A single turn carries every row of the set below to another of its rows. Some are shown first; where does it send the rows asked next?
rig: [-13, -39, -7, -7, 29, -53, -16, -15, -32, -15, -13, -6, -20, 16, -16]
lor: [4, -6, 23, -22, 20, -2, -11, 12, -31, -34, 16, 28, -27, 32, -50]
zit: [-7, -16, 22, -18, 19, -27, 11, 11, -8, -14, 45, 21, -11, 34, -41]
Bere: [-2, -48, -2, -15, -4, -25, -17, -24, 0, -22, -1, 0, -31, -20, -36]
far: [10, -22, 6, 4, -20, -19, -12, -9, -25, -24, -11, 17, -42, -36, -12]
kepe: [-37, 13, -17, -35, 20, -21, -22, 7, -11, 13, 27, 4, -35, -14, 21]
zubot: [-15, -7, 26, -7, 38, -9, -5, -15, -18, -28, 28, 11, 8, 28, -36]
tidu: [-9, -2, 4, -10, 0, -4, 2, 35, -41, -13, 42, 53, -15, -4, -18]
losu: [10, 0, 7, 1, 23, -2, -8, 31, -33, -10, 20, 45, -8, 29, -26]
Romas: [0, -29, -16, -6, -10, -45, -20, -3, -32, -27, -7, 23, -49, 0, -39]
lema: [-8, -6, -16, 3, -17, -47, -8, 10, -40, -3, -11, 25, -41, 3, 12]
tib: [-25, 21, -8, -29, 17, -56, -29, -3, -9, 15, 27, -8, -19, -5, -1]
potom: [0, -28, 1, -11, 19, -21, -2, 0, -20, -33, 36, 23, -16, 6, -64]
mafe: [-27, 31, -5, -34, 23, -4, -9, 20, -2, 12, 33, 18, -36, 4, 5]
sul: [-23, -8, 13, -8, 29, 12, -14, -24, -16, -31, 16, 10, 9, 12, -42]
Dobil: [-4, -35, -5, -8, 13, -50, -25, -5, -19, -6, -20, 4, -33, 30, -6]
baze: [8, 6, 5, 9, 17, -8, -14, 12, -32, -20, 9, 28, -10, 42, -39]
faf: [-26, -13, 11, -21, 20, 5, 10, -15, 7, -11, 36, 13, 13, -1, -35]
mevir: [-31, -31, 8, -18, 14, -28, -21, -33, -16, -15, -23, 0, -14, -23, 0]
rim: [-20, 6, -7, -5, 13, -27, 3, 12, -34, -21, 36, 34, -14, 41, -37]
sebi: [3, -37, 10, -22, 1, -27, -31, -7, -35, -12, -13, 4, -13, -42, -5]
varug: [-17, 25, -2, -34, 20, -40, -8, 18, -2, 21, 11, 9, -47, -4, 7]
Gada: [-33, 28, -7, -29, 18, -15, -32, -2, -8, 2, 50, -1, -11, -4, -4]
toled: [11, -25, -8, 2, 12, -33, -10, 19, -39, 2, -29, 24, -31, -8, 4]
ves: [-25, -15, -2, -14, -31, -23, -23, -7, -27, -8, -7, 25, -27, -38, 9]
nite: [-20, -1, 35, -12, 7, -9, 7, -10, -20, -20, 43, 19, 15, -26, -23]
Bag: [-21, -40, -1, -15, 23, -14, -8, -17, -24, -9, -22, 5, -13, -39, 1]
gam: [-17, 4, 20, -8, 23, 21, -4, 2, -30, -19, 17, 39, 12, -22, -20]
Fatek: [-28, 25, -6, -28, 18, -50, -26, -5, -8, 17, 24, -7, -17, -6, 7]
Kabi: [6, -38, 0, -20, 6, -31, -23, 15, -48, -19, -13, 16, -51, -5, -1]
Risof: [10, -3, 19, -10, 2, 21, -26, 16, -43, -29, 24, 33, -10, -8, -25]
noka: [-4, -41, 15, -34, 19, -50, -16, -11, -23, -16, -20, -1, -31, -4, -30]
Gafib: [12, -3, 10, 8, 2, -15, 3, 16, -45, -35, 26, 39, -28, -10, -39]
maba: [-15, 45, 6, -27, 19, -36, -16, 11, -1, 14, 31, 10, -21, 12, -17]
Gule: [-25, 32, 1, -33, 21, 0, -9, 19, -1, 8, 34, 16, -39, -4, 4]
Lunov: [-18, 42, 7, -26, 22, -33, -13, 7, 1, 17, 30, 6, -16, 12, -10]
govib: [11, -22, 23, -1, 9, 5, 6, -6, -13, -29, 32, 16, -10, -31, -36]
Bas: [-11, -31, -14, -20, -18, -42, -18, 14, -15, -2, -6, 26, -53, 21, -10]
zofem: [-23, -29, 16, -23, -12, -47, -14, -31, 6, -9, -5, -7, -23, -2, -15]
Dod: [-36, 33, -7, -27, 19, -15, -28, -1, -12, 5, 46, 4, -10, -5, 3]
tos: [0, 6, 11, 1, 12, 31, -6, 10, -25, -14, 0, 39, -2, -12, -22]
mose: [2, 19, 17, 8, -6, 9, 11, 15, -27, -8, 27, 36, -3, -13, -3]
Ruves: [1, -5, 33, -24, 15, 2, -20, -12, -18, -27, 16, 16, 11, -7, -53]
labo: [-20, 23, -3, -34, 22, -39, -8, 15, 1, 24, 12, 7, -41, 3, 9]
Lunat: [-36, -38, -21, -26, 8, -51, -9, -20, -7, -7, -1, 2, -25, 17, -21]
bebu: [-6, -23, -12, -10, -1, -20, -24, 12, -31, 3, -32, 33, -30, -22, 11]
bod: [-15, -25, 3, -13, -10, -15, -1, -16, 1, 6, -10, 5, -15, -37, 13]
lise: [-36, 8, -13, -35, 19, -20, -23, 5, -9, 9, 31, -1, -38, -20, 20]

faf -> Lunat
potom -> Romas
Now find these:
Lunov -> labo
tidu -> ves
rig -> baze
Kabi -> Risof
Gada -> tib
bebu -> gam

A single turn carries every row of the set below to another of its rows. Some are shown first; where does it send the rows asked next?
bimel: [29, 40, -33, 18, -54, 37, 3, 10, -3, 9, 2, -25, -29, 13, -14, -42, -22, 13, -11, 30, -17, 5, 1, 0, 0, 7, 19, -27]
zokob: [12, 13, -37, 21, -6, 37, 18, 22, 10, 5, -15, -5, 16, -39, -9, 11, 8, 4, 3, -18, -5, 30, 5, -1, 28, -3, -38, 23]
netir: [-15, 23, -47, 10, 8, 40, 24, 23, -19, -14, 22, 16, -17, 2, -13, -9, -8, 36, 29, -17, 27, -1, 27, 2, 19, -5, -17, 6]
Nid: [0, 32, -46, 21, -10, 39, 38, -11, -23, 22, 8, 4, -19, 3, -11, -26, -2, 54, 17, -10, 35, 6, -2, -1, 3, 21, -30, 7]
givu: [-15, -7, -51, 15, -53, 9, 34, 6, 6, 23, 0, -43, -36, 30, -3, -4, 15, 7, 1, 23, -1, 1, 17, 33, 15, -24, -10, 18]
gaf: [22, 29, -24, 30, -34, 24, 27, 10, -4, -3, -2, -40, -28, 21, -8, -44, -27, 18, -26, 48, -3, 20, -12, 15, -2, 16, 4, -21]
lan: [18, 37, -31, 31, -29, -12, 19, 13, -9, 12, -7, -24, -17, 12, -12, -16, -38, -16, -26, 42, 35, 19, -12, -2, -4, 27, 22, -5]
bepib: [-3, 23, -37, 30, -9, 42, 33, -13, -20, 33, 3, -13, -8, 3, -8, -29, -15, 49, 9, -17, 24, 0, 1, 0, 0, 28, -35, -3]
mivu: [8, 25, -59, 15, -8, -6, 10, 11, -10, -25, -19, -4, -16, -1, -26, -2, -13, -6, 11, -38, -32, -40, 10, -2, 17, 11, -13, 13]
gik: [-18, -2, -30, 22, -46, 6, 28, 8, 0, 30, -11, -36, -39, 29, 8, 10, 10, 6, 1, 31, -14, 7, 12, 25, 11, -30, -12, 17]
dopo: [25, 22, -44, 29, -21, -38, 11, -10, 0, -20, -24, -10, -17, 15, 15, 1, -32, 5, 18, -7, -1, -4, 16, -2, 29, 38, -28, -2]
Lupos: [-6, 51, -4, 22, -18, -6, 29, -20, 27, -13, -2, -9, -14, 15, -35, -23, 25, -4, -4, 35, 17, 6, 7, -19, -27, 7, 11, 9]
donu: [-2, 42, -33, 20, -6, 19, 30, 19, -10, 4, 18, -28, -16, 2, -37, -20, -2, -10, 11, -10, -2, 24, 65, -6, 15, -24, 3, -18]
piz: [-4, 37, -31, 4, -32, 10, 23, -29, -1, 10, -1, 1, 20, -5, -26, 13, 19, -5, -20, 46, -2, 11, 15, -33, 22, 11, 1, 8]
denal: [7, 18, -34, 2, -27, -13, 16, 4, 23, -18, -6, -44, -53, 13, -22, -27, -8, 17, 20, 6, 22, 13, 20, 8, -1, 34, -60, 13]
Tum: [-2, 24, -40, 3, -30, -1, 4, 12, -10, 9, 6, -21, -13, 0, -31, -23, -19, -26, -10, -28, -21, 5, 50, -5, 16, -23, 11, -18]
gasu: [27, 43, -52, 28, -33, -1, 25, 28, -5, 17, -2, -31, -27, 16, -28, -7, -26, -16, 0, 38, 41, 9, 14, 2, 16, 16, 25, -13]
gade: [15, 13, -19, 13, -31, 7, 55, 8, 21, -1, -22, 22, -25, -15, -18, 25, -20, 27, -4, -18, -6, 19, 13, 17, -2, -2, -36, 38]
panum: [2, 2, -32, 8, -11, 25, 17, 12, 31, -2, -28, -2, 13, -27, -14, -12, 3, 9, 4, -11, 1, 30, 0, 8, 39, 21, -30, 47]
vamu: [20, 28, -33, 29, -7, 19, 15, 49, -21, -16, 0, -36, 4, 24, -30, -14, -13, -6, -5, 1, 2, 0, 27, 25, 33, -32, -25, -14]
veg: [21, 16, -46, 30, -27, -36, 2, -9, 6, -21, -31, -7, -24, 20, 1, -2, -20, 11, 17, -13, -9, -19, 6, 3, 34, 37, -14, 10]
suga: [9, -8, 0, -11, 3, -22, 17, 13, 20, -25, -22, -22, -2, 22, -40, -21, -26, 8, -19, 18, -12, 17, -16, -4, -1, 9, -23, 16]
buvu: [-2, 30, -15, 8, -36, 9, -8, -24, 19, 2, 2, -10, -29, -5, -33, -27, -19, 15, -17, -14, 41, -8, 14, -14, -11, 36, -42, 17]
Zodu: [-9, 54, -23, 9, -40, 30, 10, 30, -39, 16, 2, -11, -29, -1, -29, 3, 18, 7, 17, 27, 1, -19, 11, 20, 14, -17, -19, 33]
bure: [15, 21, 7, 17, 7, -6, 50, -7, -1, -7, -28, 22, -31, -1, -21, -39, -5, -9, -5, 13, 9, -9, -24, -11, 1, 7, -20, 29]
rul: [7, 38, -16, 1, -19, 19, 7, 38, -26, 1, 10, 7, 9, 15, -26, 3, -13, -21, -5, -24, -11, 11, 12, -18, -17, 5, 7, -23]
nud: [-12, 30, -21, -15, -51, 12, 6, 24, -16, -17, -1, 3, -14, 13, -32, 18, 19, -7, 2, 23, -12, -21, 21, 12, 41, 30, 4, 5]
mil: [1, 46, -30, 12, -41, 4, 13, -31, 8, 2, 7, 4, 13, -5, -27, 6, 17, -2, -5, 38, -3, 8, 23, -39, 4, 11, 10, 18]
giva: [-15, 1, -42, -12, -44, -16, 23, -2, 14, -1, -5, -29, -27, 27, -15, -46, 6, -2, -21, 27, 25, -1, -5, 31, 4, -26, -11, 6]
Nuge: [-2, -17, 2, -2, 2, -4, 48, 10, 6, -11, -20, 15, -29, 15, -17, -48, -11, 9, -1, 19, 20, 0, -18, 13, 28, 8, -20, 16]
Depu: [10, 21, 3, 12, 9, 26, 39, 5, 3, -11, -2, -10, -28, 13, -6, -16, -4, -11, -39, 0, 42, 24, -13, 2, -13, -11, -33, 28]
vefid: [12, -6, -24, 17, -28, 7, 33, 26, 17, 0, -18, 10, -4, -17, -19, 42, -18, 23, -3, -24, -18, 17, 19, 13, 13, -7, -29, 7]

denal -> nud
Lupos -> netir
bepib -> gik
Now find these:
rul -> Depu
mil -> Nid
donu -> Nuge
gade -> gasu
gaf -> vefid

